50 stands for zero in the data rows.
Here is a table of points, one per row:
33:46:57:26:56:55:60:55
17:60:30:73:98:62:51:70
85:50:45:63:38:50:49:62
77:55:4:73:55:59:34:42
79:55:31:99:22:63:40:47
0:42:80:14:41:67:69:44
60:58:57:91:61:56:54:76
53:54:54:58:53:55:55:61
91:51:47:70:37:47:49:62
57:45:66:30:52:47:62:66
32:40:70:0:40:49:66:52
21:52:69:78:29:66:58:55
30:52:25:49:72:59:47:56
63:54:37:70:60:54:47:60
33:56:37:75:55:63:50:52
89:48:24:55:27:54:41:40
0:55:32:67:61:73:50:46
36:49:43:56:45:63:50:47
15:46:96:18:63:49:73:79
53:49:6:42:50:63:39:30
69:48:10:60:28:63:38:31
60:52:31:79:22:64:43:38
99:47:41:64:6:47:43:45
48:50:79:43:51:49:65:74
20:48:61:30:58:55:61:56
15:50:68:37:69:60:63:64
60:49:44:47:42:50:50:52
55:49:52:48:53:52:55:60
48:41:66:0:45:44:63:54
7:47:90:24:51:54:71:68
0:58:46:90:66:72:53:59
31:43:89:15:46:48:71:68
57:53:41:72:41:60:48:55
32:48:38:43:51:64:52:44
38:52:44:56:73:55:53:65
99:51:32:86:2:54:38:42
43:47:62:47:32:58:57:51
51:45:86:25:25:47:67:60
19:51:74:40:76:52:65:76
58:39:78:8:9:50:63:44
58:51:28:36:76:49:49:60
0:50:67:34:72:61:65:68
24:54:58:67:48:61:54:58
66:58:47:99:25:64:46:56
99:48:0:57:22:54:30:25
42:54:31:61:70:60:50:56
97:54:0:75:37:64:26:28
99:46:0:39:32:50:32:28
63:54:28:48:80:48:49:64
68:51:43:76:38:56:47:57
48:43:85:0:72:35:71:82
85:50:0:42:71:54:30:32
58:40:76:0:44:40:66:62
52:53:20:35:92:48:49:62
5:48:88:3:97:45:76:87
73:55:38:79:58:50:47:66
86:51:13:54:55:53:41:49
79:50:24:33:83:43:49:67
22:46:88:16:66:46:73:81
30:51:12:76:49:71:40:37
99:47:39:33:54:39:50:60
66:52:45:70:27:59:48:52
62:48:53:63:11:57:51:45
1:44:79:7:48:57:70:54
85:52:50:50:55:40:54:73
38:42:78:0:70:43:70:70
20:46:87:12:56:50:71:67
19:51:36:62:54:71:50:46
85:50:43:53:45:45:49:59
70:49:32:41:61:49:50:56
36:50:28:55:44:67:46:34
40:40:64:0:54:46:65:54
98:48:44:42:36:44:50:57
67:53:0:65:67:64:28:29
42:43:89:17:38:46:70:69
14:47:86:22:54:53:71:69
99:54:1:69:53:45:34:50
77:52:13:58:61:55:41:49
99:49:35:57:19:45:43:50
46:51:21:85:27:72:41:31
39:56:48:76:66:58:54:68
There is one direction along which these points spread out most. Where along it does each point below lie, from 0 to 99? 50 is the average, and the first point above lies past it.
57:53:41:72:41:60:48:55 42
0:58:46:90:66:72:53:59 55
42:43:89:17:38:46:70:69 69
39:56:48:76:66:58:54:68 50
51:45:86:25:25:47:67:60 63
55:49:52:48:53:52:55:60 51
97:54:0:75:37:64:26:28 19
38:52:44:56:73:55:53:65 53
99:51:32:86:2:54:38:42 24
58:51:28:36:76:49:49:60 49
66:52:45:70:27:59:48:52 40
63:54:37:70:60:54:47:60 42
43:47:62:47:32:58:57:51 54
86:51:13:54:55:53:41:49 33
91:51:47:70:37:47:49:62 37
36:49:43:56:45:63:50:47 50
62:48:53:63:11:57:51:45 43
53:54:54:58:53:55:55:61 50
60:58:57:91:61:56:54:76 45
58:40:76:0:44:40:66:62 66
1:44:79:7:48:57:70:54 77
33:56:37:75:55:63:50:52 47
15:50:68:37:69:60:63:64 68
48:50:79:43:51:49:65:74 62
99:47:39:33:54:39:50:60 42
48:43:85:0:72:35:71:82 74
85:50:45:63:38:50:49:62 39
5:48:88:3:97:45:76:87 86
77:52:13:58:61:55:41:49 35
20:48:61:30:58:55:61:56 65
85:52:50:50:55:40:54:73 46
40:40:64:0:54:46:65:54 67
85:50:0:42:71:54:30:32 31
33:46:57:26:56:55:60:55 61
32:48:38:43:51:64:52:44 52
67:53:0:65:67:64:28:29 30
66:58:47:99:25:64:46:56 35
7:47:90:24:51:54:71:68 76
22:46:88:16:66:46:73:81 77
19:51:36:62:54:71:50:46 51
21:52:69:78:29:66:58:55 55
60:52:31:79:22:64:43:38 35
63:54:28:48:80:48:49:64 46
99:46:0:39:32:50:32:28 26
31:43:89:15:46:48:71:68 72
79:55:31:99:22:63:40:47 27
36:50:28:55:44:67:46:34 45
42:54:31:61:70:60:50:56 48
52:53:20:35:92:48:49:62 50
58:39:78:8:9:50:63:44 60
46:51:21:85:27:72:41:31 34
73:55:38:79:58:50:47:66 39
17:60:30:73:98:62:51:70 54
15:46:96:18:63:49:73:79 79
0:42:80:14:41:67:69:44 74
20:46:87:12:56:50:71:67 75
98:48:44:42:36:44:50:57 40
69:48:10:60:28:63:38:31 31
89:48:24:55:27:54:41:40 32
38:42:78:0:70:43:70:70 73
99:49:35:57:19:45:43:50 32
99:47:41:64:6:47:43:45 31
32:40:70:0:40:49:66:52 69
0:55:32:67:61:73:50:46 54
60:49:44:47:42:50:50:52 47
14:47:86:22:54:53:71:69 75
70:49:32:41:61:49:50:56 45
19:51:74:40:76:52:65:76 69
0:50:67:34:72:61:65:68 72
